Each named move below is a turn or a mirror, shown by a few rows before and after it. Which moves, in which order, take the first row of each later pair to the second? The first pair is answered.
Guziz:
[ 0.82  1.20  0.70 -0.42  0.08 -0.19 -2.85  2.77 -1.45  0.67 -0.64 -0.91
  0.41 -0.82] => [-0.31  1.96 -0.03 -1.39 -1.59 -1.69 -1.27  2.45 -0.98  1.26 -0.72  0.42
  1.14  0.20]
[-1.16 -0.84 -1.06 -1.85 -2.33 -4.34 -2.96  5.34 -0.78  2.54  0.01  0.72
 -0.01  2.38] => [ 0.46 -2.04 -0.02 -0.49  0.27 -1.97 -5.15  5.93 -1.39  1.82  0.07 -1.31
 -1.14  0.85]
[ 0.62  0.40  1.84  0.69  4.54 -0.26 -1.91 -0.02  0.29 -2.66  2.48 -0.59
 -1.21  0.49] => [-1.66  2.11  0.43 -1.19  1.04 -3.32  1.26 -0.96  1.18 -1.45  2.41  2.17
  0.19  2.60]
zir:
[-0.46  1.18  0.59  1.96  0.28  2.52 -0.87 -0.40  0.69  0.25  0.90 -1.83
 -0.42 -2.38] => [ 1.40 -2.22  1.49  1.10  2.22  1.18 -0.74  0.83 -0.56  1.30  1.47 -0.62
  0.69  0.14]
[-0.84  0.16 -0.98 -0.78  0.85 -3.68  1.97  1.93  0.65  1.37 -1.15  2.69
  1.14  1.05] => [-2.15  2.77 -1.75 -0.05 -0.68 -2.80  1.90  0.90  1.50  0.54 -1.69  1.73
  0.42 -0.89]
[ 1.44  0.64  0.59 -1.47  2.37 -0.09 -3.03 -1.04  2.36 -2.96  1.00 -1.52
 -3.98 -3.11] => [ 2.79 -2.12  1.26 -2.11  3.92 -1.01 -2.87 -0.06  1.39 -2.18  1.49 -0.64
 -3.21 -1.12]
Bosir:
[-2.53  2.33 -2.21 -0.09 -1.66  0.38 -0.55  1.08  2.16  0.85  0.79  1.52
  0.31 -1.04] => [-1.83  0.95 -1.64  0.27  1.45 -0.63 -2.24  3.00  0.31  1.00  1.04  1.52
 -0.57 -1.06]
[-1.32 -0.76 -0.84 -1.28 -1.69  0.43  0.88 -0.76  2.13 -0.17  0.21  2.18
 -2.08  2.47] => [-2.00  0.30 -0.76 -0.19  0.90 -0.57 -0.11 -0.31  0.82 -1.55  0.33  2.08
 -3.89  0.89]
[-0.43  1.33 -0.89  1.58 -0.80  1.77 -0.28  0.18 -0.97 -1.04 -1.20  0.08
  0.00 -2.89] => [ 1.29 -1.38 -0.27  1.00  0.60  1.34 -1.41  2.19 -1.96  0.41 -0.84  0.38
  0.71 -1.47]
basuz:
[-2.27  4.39 -2.10 -1.35 -4.82 -0.57 -1.57 -1.56 -0.27  0.40 -1.43 -1.78
  0.93 -2.42] => [ 2.49 -2.16  0.18 -0.71  0.88  1.61 -5.52  2.42 -2.49  1.39 -0.46 -2.96
  0.62 -0.98]
[ 0.23 -2.20  1.43 -1.08  2.32 -6.79  4.76 -1.96 -3.28  1.00  0.70  5.45
  1.02  4.41] => [ 0.37 -2.44  1.51 -1.04  2.55 -6.69  4.51 -1.72 -3.45  1.24  0.71  5.39
  1.05  4.53]
[-0.14  0.83  0.64 -0.07 -3.95 -0.10  1.88  0.00  1.74  0.80 -1.17 -0.39
  1.12  0.69] => [ 2.31 -2.50  1.77  0.25 -1.09  1.04 -0.05  2.00  0.56  1.30 -0.74 -0.96
  1.01  1.46]
vaben:
[ 0.91 -0.66  0.88 -0.70 -1.23 -1.31  1.28 -1.19 -1.27 -1.72 -0.67  3.14
  0.64  2.31] => [ 1.35 -0.27  2.16  0.23  0.57 -1.53  0.24 -1.69 -2.78 -2.49 -1.14  1.48
  0.21  0.39]
[ 0.70  1.32  2.63  0.29 -0.83 -0.61 -0.42 -2.64 -1.46 -0.02 -1.72 -3.49
  0.99 -2.63] => [ 0.45  1.20  1.03  0.12 -3.65  2.22  0.08 -2.44  1.41  0.31 -1.17 -2.97
  1.05 -1.64]
[-2.61  3.60  1.34 -0.31  2.04 -3.53  0.95 -0.42  0.52  0.87 -0.13 -1.85
  2.00 -6.35] => [-2.60  3.91  0.18  0.18 -0.23  0.37  0.69 -0.68  3.26  0.64  0.34 -2.72
  1.53 -6.66]
[ 0.07 -0.03 -1.17  0.74 -0.68  2.14 -1.64  1.16  1.89  0.58  0.91 -0.20
 -1.57 -1.50] => [-0.43 -0.60 -1.85 -0.31 -1.25  0.30 -0.43  1.82  1.92  1.54  1.30  1.77
 -0.79  0.60]

Between the rows of a pair lie two moves.
[ 2.28 -2.31  4.05 -1.71  0.56  3.03 -5.86  0.36  2.04  0.44 -0.88 -0.59
  2.58 -0.69] => [ 1.11 -2.51  2.94 -3.74 -1.81 -0.02 -3.36  0.52  2.48  2.27 -0.67  2.43
  4.24  2.35]  Guziz basuz
[-2.38  4.30 -0.45  1.25 -0.90 -0.33 -0.12  0.07 -0.32 -1.59  0.57 -0.60
 -1.44 -2.05] => [ 0.88 -1.57  1.27  0.21  2.87 -1.79 -0.32  2.24 -2.67  0.02  1.57  1.11
  0.07  1.97]  Guziz zir
[-0.44  2.09 -0.37 -0.53 -0.62 -0.73 -0.15  0.34 -0.48 -0.31 -0.26  0.04
 -1.47  0.23] => [ 0.09  1.15 -0.23 -1.22 -1.81 -0.24  0.26  0.25 -0.10  0.55 -0.32  0.00
 -0.38  1.44]  Bosir Bosir
[ 0.12 -2.39 -1.01  0.04  1.46 -3.01  2.80  0.38 -0.51  0.48  0.92  4.79
 -0.17  4.59] => [-1.88  0.77 -1.98  0.51 -0.15 -2.93  4.18 -1.69  0.51 -1.08  0.57  4.62
 -0.75  3.10]  basuz Bosir
[ 0.38 -1.58  1.27 -1.49 -1.64 -2.97  0.86  1.42 -0.69  2.51  0.23 -0.28
  2.03  0.33] => [-1.30  1.66  0.60 -0.71 -3.17 -2.55  0.72  0.22  0.11  1.65 -0.38 -1.35
  1.11 -1.94]  zir vaben
[ 3.38 -1.06  1.58 -1.58  3.50 -1.69  2.60 -1.00 -2.53 -2.39  1.89  1.47
  1.24  0.30] => [ 4.93 -2.04  2.04 -1.39  1.26  2.44  1.91 -1.81 -0.67 -1.74  1.60 -0.91
  2.25 -0.14]  vaben Bosir
[ 1.53 -0.66  3.42 -0.02  0.28  0.11  0.58 -2.60 -1.77  0.75 -1.70 -2.98
  2.54 -0.45] => [ 0.20  0.75  2.52 -0.76 -1.58 -0.84  1.90 -3.15 -1.15  1.08 -1.93 -2.03
  2.97 -0.14]  Guziz zir
[ 0.16 -0.32  1.21  0.76  0.16 -0.82  2.05 -1.92 -0.24 -2.53  0.51 -1.19
  1.33  1.79] => [-0.12 -0.28  1.22  0.87  0.97 -1.75  1.79 -1.45 -0.96 -2.64  0.58 -0.70
  0.97  1.76]  Bosir Guziz
[ 0.43  1.88  0.65  1.62  0.47  2.45 -0.75 -0.60  2.61 -2.75 -1.94 -4.80
 -0.30 -3.60] => [ 1.34 -3.16  1.03 -2.13  0.74 -3.32  2.90  0.85  1.06  0.57 -0.77  0.73
  3.39  3.88]  Guziz zir
[ 0.60 -1.94 -1.89 -0.71 -2.15  2.77 -0.58  1.27  2.23  1.36  1.10  0.67
 -0.16  2.07] => [ 0.34 -1.64 -1.62  0.54  2.14  1.09 -2.71  2.86 -0.11 -0.07  1.34  0.66
 -2.54  0.44]  Bosir Bosir
[-2.62  3.57 -0.99  1.30  2.22 -4.20 -0.62  1.32 -1.96 -0.17 -1.15  0.39
 -4.00  0.50] => [-1.87  2.81 -0.57  1.91  3.31 -3.32 -1.54  1.59 -2.26 -0.34 -1.05 -0.39
 -4.35 -0.06]  Guziz basuz
[ 2.01  1.35 -0.31  2.26 -0.13  3.97 -0.65 -0.18  2.01 -2.11  0.33 -3.21
 -2.98 -1.46] => [ 2.03 -1.98 -0.56 -1.13 -1.08 -1.54  3.16  0.87  1.01  0.77  1.21  1.98
  0.43  4.86]  Guziz zir
[ 0.95 -1.78 -1.96 -0.43 -0.65  2.68  2.20 -0.17  2.30 -1.11  1.75  2.89
  0.01  5.76] => [ 1.06 -1.80 -1.40  0.82  4.13  1.04 -0.17  1.94 -0.43 -2.35  1.98  2.88
 -2.47  4.31]  Bosir Bosir
[ 1.21 -1.04  2.07  0.36 -1.69  1.71 -1.07  0.05  0.06  1.55  0.18 -1.59
  0.61 -1.23] => [ 0.39 -0.67  1.08 -0.09 -3.16  1.70 -0.33  0.09  1.13  1.90  0.41 -0.72
  0.81 -0.30]  vaben zir
[-2.48  1.84 -4.16  0.51  1.71 -1.42  1.58 -1.42  0.80 -1.82  0.92  1.05
 -1.38  1.47] => [ 0.03 -2.01 -3.00  0.16  4.08 -1.65 -0.52  1.35 -0.63 -0.09  1.19  1.03
 -0.87  2.91]  Bosir Guziz
